128 stands for zero in the data rows.
Here are some points, each followed by its number:
[ 59 179 119  39 112  83  89 185  81] 0
[127 153 218 104 137  83 147 132  25] 1
[ 55 211 190  90 101   0  82 170  21] 2
[120  95  89  92  91  57  98 165 185] 3
[229  82 113 200 141 137 186  59 199] 4
[124  99 128 159 121 100 137 124 156] 5
[177 100 104 134 111 152 133 121 181] 6
[ 98 107 146 137 107  40 121 145 130] 7
[154  48  93 169  97 109 130 133 205] 8
[226  87 133 221 150 204 193  46 181] 9
[238  87  73 103  70 117 169  95 174] 10
[128 122 109 143 178 205  87 140 150] 11
[103 147 114  75 106 120  90 167 107] 12
[126 150 137 117 139 160 123 139  92] 13
[ 99  61 125 166 110 131 153 168 170] 14
[ 87 113 100  73  93  68  91 188 140] 15
[124 187 142 100 173 147  87 117 113] 16
[141 152 158 117 146 197 125 128  93] 17
[185  21   6 123  44  57  65 162 255] 18
[210  63  91 239 124 187 155 100 196] 19
[128 121 104  95  64  63 134 108 138] 20
[ 78 185 179  90 139 140 119 157  56] 21
[200 119 122 120 133 202 177 133 118] 22
[173  96 148 227 149 192 200  61 129] 23
[ 94 176 123  70 100 150 125 133  80] 24
[158 102 122 170 135 145 142 110 154] 25
[177 126 105 162 135 159 118 128 154] 26
[135 121 150 168 142 106 159 115 119] 27
[ 73 152 190 116 134 122 126 156  66] 28
[107 175 180 123 158 153 151 121  44] 29
[189 128 115 140 140 215 129 107 139] 30
[ 71 197 166  68 123  90 110 123  74] 31
[104 174 124  86 121  81 116 135  72] 32
[ 38 217 190  73  86   0  81 166  13] 33
[164 101 142 181 125 112 170  85 142] 34
[110 169 169  75 148 127 108 130  85] 35
[ 74 184 176  91 139 126 125 155  31] 36
[ 79 175 123  46 132 123  77 170  88] 37
[126 132 153 166 166 145 148 116 111] 38
[182  71  73 138 111  84 157  99 200] 39
[165  54  87 180 110  87 129 124 222] 40
[142  96 140 171 131  98 147 116 147] 41
[118  86  51  49  50   0  77 173 207] 42
[107 116 127 145 135  76 118 152 145] 43
[116 173 189 143 170 196 145 118  52] 44
[ 72 133 160 124 106  43 105 192 107] 45
[171  58  35 178  68 137 125  78 221] 46
[  0 188 200  64 102  15 125 189   5] 47
[ 43 123 135 119 119  91  92 196 125] 48
[ 99 103 128  96 111 109 102 115 129] 49
[133 117 147 144 139 190 163 120 106] 50
[141 164 121  90 136 200 113 137 111] 51
[188 127 112 148 137 219 145 103 140] 52
[114  44 116  59 127 148 113  72 141] 53
[212  97 104 164 105 167 128 108 155] 54
[158 113 202 202 195 141 157 100 115] 55
Which five points above are nearest to each new point? Their numbers follow each, smallest number first.
[148  88  61  87  87 112  86 155 197] 3 6 8 15 39
[109 177 128  97 126  83 131 138  61] 24 31 32 35 36
[108 157 194 180 192 197 151 124  58] 17 29 38 44 50
[112 174 138 103 160 153  75 125 137] 13 16 17 35 51
[139 112  66  68 104  63  95 166 162] 3 12 15 20 42
[106 132 167 141 133  78 148 120  95] 7 27 28 38 43
[174  62  71 123  96  71 148 112 211] 6 8 10 39 40
[169  88 154 212 162 204 185  68 120] 9 23 50 52 55
[ 87 144 160 127 140 106 115 152 103] 13 28 32 35 43
[137  89  98 103 112  99  99 154 184] 3 5 6 43 49
[101 152 155 123 150 146 127 124  89] 13 17 29 35 38
[188 110  73 132 120 116  84 145 208] 6 8 26 39 40
[  0 180 201  58 104  36 132 189   5] 2 31 33 36 47
[ 84 173 132  52 125 129  99 176  88] 0 12 24 35 37
[ 81 157 131  50 137 128  85 158 101] 0 12 24 35 37
[171  51  69 127  77 206 152 146 209] 6 8 26 46 54
[ 61 161 147 103 139  27 119 172  74] 0 7 31 32 45
[ 78 182 210 144 174 140 154 134  33] 21 28 29 36 44
[218  95 143 207 152 200 198  41 164] 4 9 19 23 52
[ 99 152 113  63  83 153 117 131  79] 12 13 24 32 37
[212  52  75 248 133 169 156  98 201] 4 9 19 46 54
[119 158 168 146 165 187 154 113  69] 17 29 38 44 50
[174 109  66 114 121 120  81 141 207] 3 6 8 26 39
[100 164 177 125 136 134 159 110  55] 21 28 29 36 44
[165 109 145 161 147 193 171 105 115] 22 30 38 50 52
[148 153  92  55 104 130  83 154 133] 12 24 37 49 51
[ 42 188 157  31 106  84  80 184  48] 0 21 31 36 37
[ 71 150  99  87  86  55 133 161 122] 12 15 20 32 45
[222  18   0  71  59 121  81 131 255] 8 10 18 39 46
[121 121 116 129 123  88 113 148 140] 5 7 41 43 49
[131 149 138 123 121 123 132 117 116] 5 13 27 38 49
[224  95 126 216 145 224 171  58 158] 4 9 19 23 52
[159 107 125 181 137 156 154  91 159] 6 25 26 34 41
[167  97 131 180 124 120 168  94 140] 5 25 27 34 41
[100  47 132 175 116 124 161 155 181] 5 8 14 25 41
[ 80 117 115  84 119  59  88 179 145] 3 15 43 45 48
[ 51 119 124 108 135  90  90 188 121] 12 15 43 45 48
[126 146 163 146 141 144 156 107  83] 13 27 29 38 50
[124 149 172 157 130  86 179 102  90] 27 29 34 38 41
[ 66 168 132  46 125 137  86 168  85] 0 12 24 35 37
[117 114 117 185 179 192  91 142 170] 11 25 26 30 38
[103 138  91  23  38  66 116 122  88] 0 12 15 20 32
[182  94 103 139 129 170 126 124 182] 6 25 26 30 54
[126 124 156 162 137  97 151 118 125] 5 27 34 38 41
[191 107  86 127 124 145 118  99 199] 6 25 26 39 54
[223  90 134 225 151 194 195  40 184] 4 9 19 23 34
[133  95  63  80 139 100 102 156 188] 3 6 15 43 49
[101 161 133  87 100  60 130 141 102] 7 12 20 31 32
[141 114 112 122 106 107 128 129 146] 5 6 41 43 49
[170  99  90 129 117 146 106 121 174] 5 6 25 26 54
[161  84 117 172 138 151 145 100 162] 6 25 26 34 41
[140 117 208 198 198 155 155 125 106] 27 38 44 50 55
[161  98 169 237 173 174 194  66 121] 9 23 34 38 55
[169 107  70  89  91 140 116 122 172] 6 10 26 39 54
[114  67  96  36 126 144  84  94 143] 6 12 20 49 53
[ 98 136 137  88 123 119 107 161 109] 12 13 32 35 49
[156 236 208 209 194 185 186  97  58] 17 29 38 44 55
[ 95 159  97  75  43  70 125 114 120] 12 15 20 32 49
[ 86 130 130 110 165 165  92 171 116] 11 12 13 16 51
[155 120 108  98  88  88 143 107 141] 5 6 20 41 49
[154 107  86 126  60  72 151 103 156] 3 5 10 20 39
[144 144 137 103 115 162 141 122  84] 13 17 24 50 51
[161 121  35  68  47   0 111 148 176] 3 15 20 39 42
[102 156 148  85 121  84 137 109  91] 24 31 32 35 49
[156 106 168 231 161 185 205  78 123] 9 23 34 38 55
[192 163 117 165 150 153 123  92 172] 25 26 30 52 54
[138 154 175 170 169 206 155 102  74] 17 29 38 44 50
[ 92 144 114  64 100  92  99 161 113] 0 12 15 32 37
[211 107  60 162 186  55 186 125 141] 25 27 34 39 41
[140  98 135 170 134 100 147 109 143] 5 25 27 34 41
[  0 177 195  46 100   0 116 184  14] 0 2 31 33 47
[153 148  86 125 173 176  68 161 201] 6 11 26 30 51
[228  96  80 107  79 129 165 110 175] 6 10 26 39 54
[130 162 144 106 114 151 147 111  77] 13 17 24 29 35
[115 157 187 177 208 255 135 120  63] 17 29 38 44 50
[114 137 117 141 163 185 105 144 139] 11 13 17 26 51
[170 113 129  27  97  45 116  91 107] 3 12 20 32 49
[ 74 168 122  42 120 123  90 167  88] 0 12 24 32 37
[113 107  91  77  67  38 101 168 176] 3 7 15 20 42
[170 112 142 168 153 169 154  99 134] 25 26 38 50 52
[ 94  99 132 113 124 134 130 146 126] 5 12 13 43 49
[187  69  97 163  97  93 152  85 197] 6 8 34 39 40
[ 84 102 132  97 111  97 115 118 138] 5 7 20 43 49
[135 147  87  92 126 131  66 178 167] 3 12 15 43 49
[150  43  45 180  58 103 129  80 226] 6 8 39 40 46
[156 113 131 173 141 161 142 109 146] 25 26 34 38 50
[167 125 149  36  96  58 124  92  97] 12 20 32 35 49
[142 137 114  94 147 222 111 132 119] 11 13 17 30 51
[133 141 217 209 174 136 198  66  56] 27 29 38 44 55
[120 145 176 181 215 250 135 133  84] 11 17 38 44 50
[206  89 138 194 145 172 211 103 138] 4 9 23 25 34
[182  99  99 146 113 139 140 127 181] 6 8 25 26 54
[209  65 105 183 113 179  97 133 168] 6 19 25 26 54
[116 103  52  85 150 110  94 167 191] 3 12 15 43 49
[202  81  90 211 167 233 117 127 210] 19 26 30 52 54
[144 124 118 109  93  96 143 122 136] 5 20 41 43 49
[147 123 113 100  79  73 141 104 132] 5 7 20 43 49
[172  98 101 140 104 126 151 116 169] 5 6 25 39 54
[ 64 167 182 108 133 101 138 147  65] 21 28 31 35 36
[111 118 139 120  71 194 155 141 102] 13 17 24 50 51
[ 96 164 145 111 145 144 112 153 111] 12 13 16 21 35
[115 112  78 146 136 164 117 118 227] 6 8 11 25 26
[187 132 129 112 142 191 184 138 117] 17 22 30 50 52
[132 131 174 177 157 149 163  97  96] 27 34 38 50 55
[120 115  90 102  91  76 108 150 158] 3 15 20 43 49
[134 181 147 113 183 168  90 113 111] 13 16 17 35 51
[141 119  96  99 131 114 130  88 143] 5 6 20 25 49
[131 139 117  96  95 115  97 142 106] 12 13 24 32 49
[155 145 157 165 149 201 163  92  91] 17 38 44 50 52
[114 187 125  69 109 175 114 143  70] 13 21 24 35 51
[213  77  89 157  89 148 128 117 165] 6 10 25 26 54
[118 145 188 200 190 206 154 123  72] 29 38 44 50 55
[184  71  91 202 156 217 126 115 201] 19 25 26 52 54
[191  56  74 145 113  86 169  88 201] 8 10 39 40 46
[205  81  94 207 164 246 136 119 205] 9 19 30 52 54
[ 48 157 127  30 107  77  58 215 107] 0 12 15 37 48
[109  91  98 114 102  53 103 162 176] 3 7 15 20 43
